[[129 110 128 127 139 128 125]
 [117 122 106 103 137 120 121]
 [118 123 108 106 137 120 121]]: 122

[[128 137 153 105]
 [126 156 135 115]]: 137

[[113 131 126 126 136 130 150]
 [136 134 141 141 107 135 126]]: 131

[[131 142 127 129 125 118 131]
 [146 128 111 125 128 107 131]]: 142

[[153 127 139 112]
 [110 139 104 144]]: 127

[[135 125 143 134 119]
 [120 117 104 112 140]
 [131 155 112 119 146]]: 117
---
((155, 129, 125, 137, 124, 128, 119), (126, 99, 125, 125, 133, 132, 113), (128, 129, 127, 129, 134, 111, 124)) result: 113
((145, 99, 142, 140, 130, 134), (141, 130, 147, 99, 119, 136), (131, 147, 140, 115, 135, 132)) result: 136
((126, 128, 131, 126, 127), (131, 127, 126, 132, 127), (105, 141, 128, 112, 138)) result: 127
((155, 140, 123, 130, 125), (141, 138, 107, 132, 126), (141, 133, 145, 129, 131)) result: 126
((139, 124, 128, 141, 132, 121), (102, 122, 137, 108, 115, 122), (141, 118, 131, 145, 129, 108)) result: 122
((114, 115, 133, 141, 129, 102, 120), (120, 127, 124, 138, 137, 110, 122), (114, 128, 124, 146, 135, 129, 136)) result: 122
((128, 136, 132, 137, 119, 126, 120), (134, 128, 129, 134, 126, 150, 130), (145, 142, 113, 122, 129, 136, 130)) result: 130
---
[131 140 146 138 151] Answer: 146, 151
[150 152 150 132 117] Answer: 150, 152
[104 128 135 120 126] Answer: 135, 135
[150 142 107 124 141] Answer: 107, 150
[138 101 114 128 130 151 108] Answer: 128, 151
[121 157 114  99 130 127 139] Answer: 99, 157
[148 144 151 131 126] Answer: 151, 151
---
Input:
[[122 109 138 130 106 142]
 [131 123 126 119 119 142]]
Output: 138

Input: [131 107 120 122 119]
Output: 120

Input: [103 116 147 120 138]
Output: 147

Input:
[[113 123 137 134]
 [145 128 150 125]]
Output: 137

Input: [146 143 124 147 152]
Output: 124

Input: [124 156 126 155]
Output: 126

Input: [101 127 145 104 116 106 106]
Output: 145

Input:
[[135 145 125 102 121 127]
 [143 126 127 118 148 141]
 [112 111 107 148 136 134]]
Output: 125

Input:
[[135 124 137 133 141 120 121]
 [101 121 134 119 145 125 135]]
Output: 137
---
[116, 116, 132, 115, 137, 152, 109] Out: 116
[124, 128, 103, 138, 111, 129, 135] Out: 124
[150, 141, 137, 136, 146] Out: 150
[127, 128, 110, 146, 126, 153] Out: 127
[143, 117, 125, 105] Out: 143
[106, 147, 105, 122, 100, 126] Out: 106
[118, 153, 114, 110, 130, 128] Out: 118
---
[[117 151 123 138  99 143]
 [117 125 118 126 131 125]
 [117 123 102 143 139 150]] 126

[[132 129 124 132]
 [139 117 104 128]] 117

[[137 108 141 106 136 108 108]
 [103 141 134 147 122 139 124]] 122

[[117 141 142 101 140]
 [146 117 121 140 122]
 [138 111 146 147 106]] 121

[[129 140 134 133 153]
 [117 136 137 140 122]
 [111 138 131 116 114]] 137

[[145 142 108 114]
 [148 124 104 117]
 [148 126 104 119]] 124

[[129 134 128 108 126 134]
 [150 120 106 127 124 117]
 [122 135 133 125 126 137]] 127

[[117 151 122 127 140]
 [147 123 115 113 132]
 [129 123 130 109 133]] 115

[[121 106 116 154 131]
 [121 106 116 143 131]
 [121 106 123 144 131]] 116

[[135 125 118 129]
 [119 116 151 113]] 116
---
[132 148 106 121 140 136 109] -> 121, 148

[127 137 155 146 106 139 135] -> 146, 155

[136 155 108 124 130 112 127] -> 124, 155

[108 104 154 135 109] -> 154, 154

[122 105 124 147 127 119 125] -> 147, 147

[[138 129 127 120 128 128 125]
 [139 133 128 116 127 102 123]
 [106 130 126 146 124 130 128]] -> 116, 146

[139 155 145 138 139] -> 145, 155

[106 123 120 144 112] -> 120, 144

[118 105 153 112 119] -> 153, 153

[146 138 109 108 106] -> 109, 146
---
[106 140 133 119 133] ans = 133

[[116 121 128 127]
 [143 111 116 129]
 [132 120 116 101]] ans = 127

[146 112 139 151 143] ans = 143

[[152 118 132 136]
 [143 151 124 156]] ans = 136

[122 134 108 155] ans = 155

[140 132 150 133 134 122] ans = 122
---
Q: ((141, 132, 148, 112), (124, 127, 123, 132), (148, 133, 157, 104))
A: 123
Q: ((128, 122, 150, 118, 128, 107), (145, 137, 120, 124, 140, 107), (138, 134, 134, 119, 139, 102))
A: 140
Q: ((132, 146, 131, 107, 127, 102), (132, 146, 133, 107, 124, 107), (133, 145, 130, 109, 129, 101))
A: 124
Q: ((120, 139, 128, 146, 117, 144, 139), (138, 134, 136, 141, 119, 150, 135), (128, 114, 133, 137, 135, 116, 115))
A: 150
Q: ((132, 131, 128, 132, 128, 125), (122, 132, 136, 135, 104, 136), (128, 128, 128, 128, 127, 128))
A: 104
Q: ((140, 137, 153, 147, 119), (106, 141, 103, 110, 138), (111, 137, 112, 112, 131))
A: 110
Q: ((110, 136, 102, 143, 127), (129, 131, 101, 158, 109), (135, 133, 112, 147, 108))
A: 158
---
114  115  111  105  154  153  149 >> 114

121  110  126  130  104  109  122
112  133  141  142  100  129  136
>> 121

136  136  154  120 >> 136

 99  136  112  151  118  141 >> 99

110  136  135  106  119 >> 110

132  126  131  105  132  133 >> 132

115  142  151  132
130  115  100  134
>> 115

131  122  126  124  122  126
150  118  126  103  102  132
>> 131

121  107  139  104  126  117  123
122  107  130  119  129  126  112
127  127  116  147  137  140  111
>> 121
---
array([[149, 146, 139, 113],
       [113, 146, 137, 128]]) ans = 149, 128

array([[105, 133, 139, 112, 114, 119],
       [129, 105, 109, 116, 108, 153],
       [113, 137, 124, 125, 113, 154]]) ans = 105, 154

array([132, 106, 139, 156, 107, 108, 143]) ans = 132, 143

array([108, 120, 119, 151, 137, 117]) ans = 108, 117

array([140, 146, 113, 105]) ans = 140, 105

array([[149, 155, 118, 120, 144],
       [144, 135, 152, 129,  99]]) ans = 149, 99

array([[145, 107, 116, 122, 137, 136, 156],
       [122, 139, 147, 133, 115, 123, 115],
       [134, 121, 130, 132, 124, 116, 146]]) ans = 145, 146

array([112, 143, 120, 126, 102, 116, 129]) ans = 112, 129

array([[135, 151, 100, 115, 146, 125, 110],
       [138, 141, 117, 123, 139, 129, 136],
       [126, 121, 124, 122, 153, 148, 134]]) ans = 135, 134

array([143, 105, 125, 124, 116]) ans = 143, 116
---
Input:
array([[113, 129, 141, 106, 137],
       [128, 142, 138, 115, 120],
       [143, 134, 134, 140, 130]])
Output: 134

Input: array([131, 125, 108, 157, 151])
Output: 125

Input: array([101, 107, 105, 123, 124])
Output: 107

Input:
array([[135, 104, 121, 133, 138],
       [126, 114, 119, 133, 127]])
Output: 114

Input:
array([[121, 106, 133, 147, 137],
       [149, 143, 148, 118, 110]])
Output: 143

Input:
array([[147, 148, 121, 112, 146],
       [114, 151, 126, 116, 134]])
Output: 151

Input: array([107, 102, 101, 136, 118])
Output: 102
---
[105 126 132 127 130 132] | 126
[155  99 140 144 137] | 99
[145 146 103 114] | 146
[120 107 121 108 145] | 107
[115 116 122 138 101 108] | 116
[121 145 118 106 128 128] | 145
[147 133 121 111 105] | 133
---
[[102 156 102 156 145 148]
 [144 145 114 114 128 108]] result: 156

[100 111 107 135 126 136] result: 111

[154 148 144 113 152 134 146] result: 148

[102 141 110 112 112 136] result: 141

[108 155 128 113] result: 155

[154 145 148 137 116 138 125] result: 145
---
[125 138 125 143 128 153] --> 128
[156 135 137 109 148 121] --> 148
[134 110 151  99 157 139] --> 157
[126 116 119 137 132 100] --> 132
[140 137 154 119 122 113] --> 122
[139 125 133 156 126 125] --> 126
[154 155 123 143 149 121] --> 149
[142 114 134 102 121 129] --> 121
[124 135 141 122 136 156] --> 136
[148 140 104 158 100 131] --> 100
---
102  100  156  112  113  144 -> 102, 144

130  157  122  112
106  122  114  109
106  116  128  111
-> 130, 111

135  129  130  128  123  120
146  130  135  126  114  108
108  126  120  129  144  150
-> 135, 150

144  122  122  149  124  126  141 -> 144, 141

132   99  105  125  136  113 -> 132, 113

148  123  134  115  136   98 -> 148, 98

150  136  125  156 -> 150, 156
---
[127 145 117 156 156] value 156

[[151 144 156 110 117 110 125]
 [115 118 115 136 134 137 138]
 [139 142 142 121 126 116 116]] value 117

[102 147 127 124 131] value 131

[102 109 149 146 104] value 104

[[142 123 112 120 125 135]
 [144 126 122 118 147 155]
 [153 128 127 105 136 146]] value 125

[[110 138 152 118 113]
 [122 149 151 113 127]] value 113
